[103 161 159 181] = X
[149 116 136  46] = U
[128  93  98 152] = E
[113 164 171 138] = B
[148  96 104  88] = H
[120 163 174 110] = D
[147  93  98 102] = Z
[ 99 140 152  92] = A
[ 96 104  87 137] = S
places X: [161]
1
loc: [174]
D, 2
q: [147  93  98 102]
Z
q: [ 96 104  88]
H
q: [104  88]
H

[137 149 132  96  79  91  83 127  95] = L
[167 149  79 182 132  83  91 144 125] = Y
[161 129 175 139 173  95  98 134 148] = W
[207 200 174 174  85  98  95 200  59] = F
[ 84  93 153  71 177 165 169 110 167] = M
[ 67  68  75  81 207 183 159  48 192] = R
common W L: 
[95]
q: [200 174 174  85]
F
places F: [174]
2 3
q: [132  96  79  91  83]
L
q: [98 95]
F
places R: [81]
3

[151 150 145 160 158 160 153 154 163 167 152 167 150] = Dagu
[151 156 157 169 160 175 179 159 150 170 158 159 151] = ruk
[161 155 152 147 169 162 150 150 155 174 154 150 152] = fegi
[169 155 152 193 161 162 176 150 186 182 153 179 167] = vaso
[148 153 159 160 150 166 172 153 154 155 162 155 160] = zoz
[145 176 146 150 143 159 145 159 156 161 157 169 148] = sil
[161 155 151 144 161 146 158 145 161 160 161 142 190] = veni
[158 140 178 146 159 195 175 154 154 150 176 172 164] = dak
[152 157 150 153 158 158 166 157 166 175 162 157 157] = lefil
[156 158 161 163 170 167 181 164 160 157 193 146 173] = sedur
[170 155 145 168 143 170 151 159 140 148 159 149 151] = Lopug
[149 161 165 160 146 179 165 165 142 154 174 146 158] = dek
q: [151 150 145 160 158 160 153 154 163 167 152 167 150]
Dagu
q: [150 152]
fegi
common dek lefil: 
[158]

[203 190 186 190 185 156 167 145 140 117 106  71  83] : N
[140 126 118 118 123  96 100 104  89 103  82  76 120] : C
[ 80 190  98 109 108 120 118 137 112  98  88  85  92] : V
[ 74  74  85  89  90  93 103 102 121 136 145 149 137] : T
[129 156 140 141 189 170  89 100 104 103 141 157 155] : G
q: [100 104  89 103]
C
common N T: 
[145]
loc: [189]
G, 4

[139 125 147 114 127 145 154 155 109 133 130 146 125 132 144 114 128 114
 136 149 136 130 122 104 143 136  98 142 154 120 118 122 119 118 139 119
 146 132 117  94 143 105 167 111 135 116]  kufa
[110 114 115  74 146 147 152  97 140 117 122 146 150 115 140 134 142 108
 137 116 114 118 101 140 101 141 141 104 157 153 137 116 133 127 163 135
 144 117 134 124 131 143 132 124 148 131]  Vom
[110 114 115  74 146 147 127  97 140 117 122 146 119 115 140 134 142 108
 137 116 114 118 101 140 101 141 141 104 135 153 137 116 132 127 163 135
 154 117 134 124 131 143 132 124 148 131]  vebug
[134 129 129 108 125 148 149 163 139 146 123 108 101 140 119 133  97 149
 111 149 134 115 106 112 113 129 129 118 141 124 145 111  99 134 131 149
 144 133 114 132 129 107 144 136 125 137]  popa
[143 101 127 140  87 119 110 126 144 122 153 142 122 141  76 140 108 105
 132 107 121 126 109 140 130 131 132 122 117 129 177 131 125 120 127 145
 150 153 133 105 120 141 124 141 126 129]  dumur
[140 111 125 132  95 127 121 141 143 130 146 131 116 144  86 138 102 118
 127 122 126 123 107 134 128 131 130 120 124 129 173 126 116 124 130 147
 150 150 125 110 120 130 131 142 125 130]  vetop
[101 119 113  55 163 155 132  90 137 116 113 147 118 108 158 132 152 109
 139 118 112 116  99 139  94 144 144 100 140 159 124 112 134 129 172 132
 155 107 134 128 134 143 135 119 154 132]  kobur
[172 132 155 107 134 127 121 141 143 130 146 131 116 144  86 138 102 118
 127 122 126 123 107 134 128 131 130 120 124 129 173 126 116 124 130 147
 150 150 125 110 120 130 144 142 125 130]  Safup
[145 101 151 145  83 117 108 127 145 121 154 142 123 143  72 141 106 104
 132 106 121 127 109 140 133 130 131 123 116 151 181 132 125 120 125 147
 151 156 133 103 120 141 123 143 124 132]  gulab
places gulab: [151]
2 29 36
q: [172 132 155 107 134 128]
kobur

[113 126 147 111 117 150 121 126 133 116 118 127 130 136 129 121 143 129
 140 160 123 122]  zolen
[129 134 120 142 136 129 121 139 121 129 140 136  95 122 139 121 113 124
 117 208  75  92]  bur
[113 121 154  92 129 171 139 128  82 107 110 112 138 143 141 122 134 120
 157 145 117 108]  nugi
[129 134 120 142 136 129 121 139 121 129 140 136 112 122 139 121 113 124
 117 120 126 125]  Nudo
[115 129 149  98 114 168 115 143 109 100 119 114 145 109 154 143 168 143
 134 166  99 125]  gava
[115 151 108 156 179  99 132 165 109 154 143 137  95 132 100 164  60 156
 106  66  95 158]  bup
[120 159 147 140 155 150 113 157 132 180 147 147 154 145 134 143 143 101
 147 101 101  90]  kagu
[129 134 120 142 136 129 121 139 121 129 140 136  95 122 139 121 113 124
 117 120 126 125]  Tulol
q: [154 145 134 143 143 101 147]
kagu
loc: [166]
gava, 19
places kagu: [101]
17 19 20
q: [120 159 147 140 155 150 113 157 132 180 147 147 154 145 134 143 143 101
 147 101 101  90]
kagu

[109 132 109 168] = Q
[139 193 131 130] = J
[144  71 169 174] = K
q: [144  71]
K
places Q: [132]
1
q: [109 132 109 168]
Q
loc: [131]
J, 2
places K: [71]
1

[ 69 125 130 139] : Vap
[112  89 135 115] : Damov
[ 79 126 142 114] : nimaf
[105 121 125 125] : Sebi
[ 80 111 138 125] : Befut
[124 131 135 125] : dovaf
[124 150 147 123] : bito
[135 144 126 123] : faz
[123 111 116 120] : fini
[163 134 134 125] : fano
[109 163 134 136] : volid
q: [163 134 136]
volid
places Befut: [138]
2
common Damov faz: 
[135]
common fano Vap: 
[125]
q: [ 80 111 138]
Befut
places bito: [124]
0
common fini Befut: 
[111]

[127 133 127 123 124 131 126 127 127 127 128 150 127 134 124 130 125 127
 122 127 127 128 124 127 127 127 127 127 127 123 128] -> Ruzo
[112 151 133 111 112 117 115 124 132 134 131 143 131 134 113 101 113 133
 111 133 133 132 112 133 133 133 134 134 133 109 133] -> Peg
[133 133 135 112 133 133 133 134 134 133 109 106 131 132 126 116 126 132
 129 132 132 131 127 132 132 132 132 132 132 127 132] -> fani
[115  56 136 122 122 104 117 120 133 138 134  78 132 138 121  86 119 136
 124 135 137 135 122 136 136 137 138 138 137 123 136] -> dinik
[150 115 120 147 148 148 147 135 122 119 124 121 122 120 147 174 148 119
 146 120 119 123 148 121 120 120 118 118 121 149 121] -> zipa
q: [150 115 120 147 148 148 147 135 122 119 124 121 122 120 147 174 148 119
 146 120 119 123 148 121 120 120 118 118 121 149 121]
zipa
q: [133 133 132 112 133 133 133 134 134 133 109]
Peg
q: [127 133 127 123 124 131 126 127 127 127 128 150 127 134 124 130 125 127
 122 127 127 128 124 127 127 127 127 127 127 123 128]
Ruzo

[131 158 160 162 148 138 141 113 122  99 101 184 195 128 159  77 131 120] -> Gopaz
[139 130 125 151 140 179  70 118  99 102 138 123 184 117 122 164 179 141] -> vuv
[192 143 150 125 166 140 161 152  89 142 117 108 137 107 127 144 150 120] -> kasi
[139 184 158 160 162 148 138 141 184 122  99 101 184 102 108 178 139 139] -> Gobe
[111 117 154 138 127 132 155 188 109 142 156 137 158  76 187 134  93 149] -> betom
[139 173 129 160 183 136  59 107  94 106 124 134 158 143 122 118  98 112] -> levu
[147 130  72 129 114  97 127 115  75 169 159  98 177 195 141  93 117  87] -> vib
[115 156 125 103 146  97 161 118 166 118 127 137  79 149 159  72 169  95] -> pobeb
[155 105 137 169 130 144 115  85  99 165 177  82 184 138 113 159 169 178] -> Dibap
[ 99 147 150 107 124 152  99 156 166 169 157 126 153 164  85 128 187 116] -> nuduv
common Gobe kasi: 
[108]
q: [ 99 147 150 107 124 152  99 156 166 169 157 126 153 164  85 128 187 116]
nuduv
q: [139 184 158 160 162 148 138 141 184 122  99 101 184 102 108 178 139 139]
Gobe
loc: [77]
Gopaz, 15
places Gobe: [184]
1 8 12
q: [184 158 160 162 148 138 141 184 122  99 101 184]
Gobe

[ 96 142 138 115 124 143 127 161 109 142 110 134 106 129 123 134 141 139
 145] -> gefem
[118  99 154 129  94 125 116 129 135 139 122 141 147 109 105 147 132 120
 168] -> piv
[141  96 138 115 157 127 125 130 108 131 125 137  88 146 139 105 105 185
 124] -> Sala
[144  92 110 160 116 144 115 127 141  98 116 111 149 104 121 101  93 144
 120] -> Fadad
[145  80  96 148 138 156 104 131 131 134 124 110 106 123 112 102 116 153
 127] -> tegob
[116 163 118 122 146 148 126 150 143 104  96 137 133 109 156  87 144 154
 103] -> vanuv
[155  97 108 128 169 147 125 117 143 134 129 119 120 133 122 110 112 141
 105] -> sov
[161  72 122 121 142 129 116  94 142 109 135 104 113 135 139 121  79 151
 115] -> dimog
[ 89 132 145 117 124 132 151 161 109 131 114 142 120 123 110 147 132 146
 159] -> bemab
[160 122  72 116 129 142 121  94 104 168 157 112 115 123 117 109 121 117
 150] -> gige
q: [ 72 122 121 142 129 116  94]
dimog
loc: [163]
vanuv, 1
q: [ 96 142 138 115 124 143 127 161 109 142 110 134 106 129 123 134 141 139
 145]
gefem
q: [155  97 108 128 169 147 125 117 143 134 129 119 120 133 122 110 112 141
 105]
sov

[125 123 120 137 152] -> Kigil
[ 69 122 165 151 170] -> pabop
[ 79 122 119 149 152] -> lak
[189 124 120 120 130] -> Mik
[ 89 122 119 146 164] -> selo
[199 125 120 118 127] -> dupi
[151 121 152 154 173] -> kos
[ 68 122 119 151 169] -> Solu
[170 124 120 125 136] -> mem
loc: [127]
dupi, 4
common kos lak: 
[152]
q: [149 152]
lak
loc: [164]
selo, 4
loc: [68]
Solu, 0

[132 100  87  73 168 103 118  95 131] : Deluz
[112 137 144  68 110 142 131 146 114] : Fil
[146 111  99  93 153 113 124 109 144] : fim
[137 117  65  69 162 122 131 124 113] : zerel
q: [ 87  73 168 103]
Deluz
common zerel Deluz: 
[131]
common Deluz Fil: 
[131]
common Deluz zerel: 
[131]
q: [146 111  99  93 153 113 124 109 144]
fim

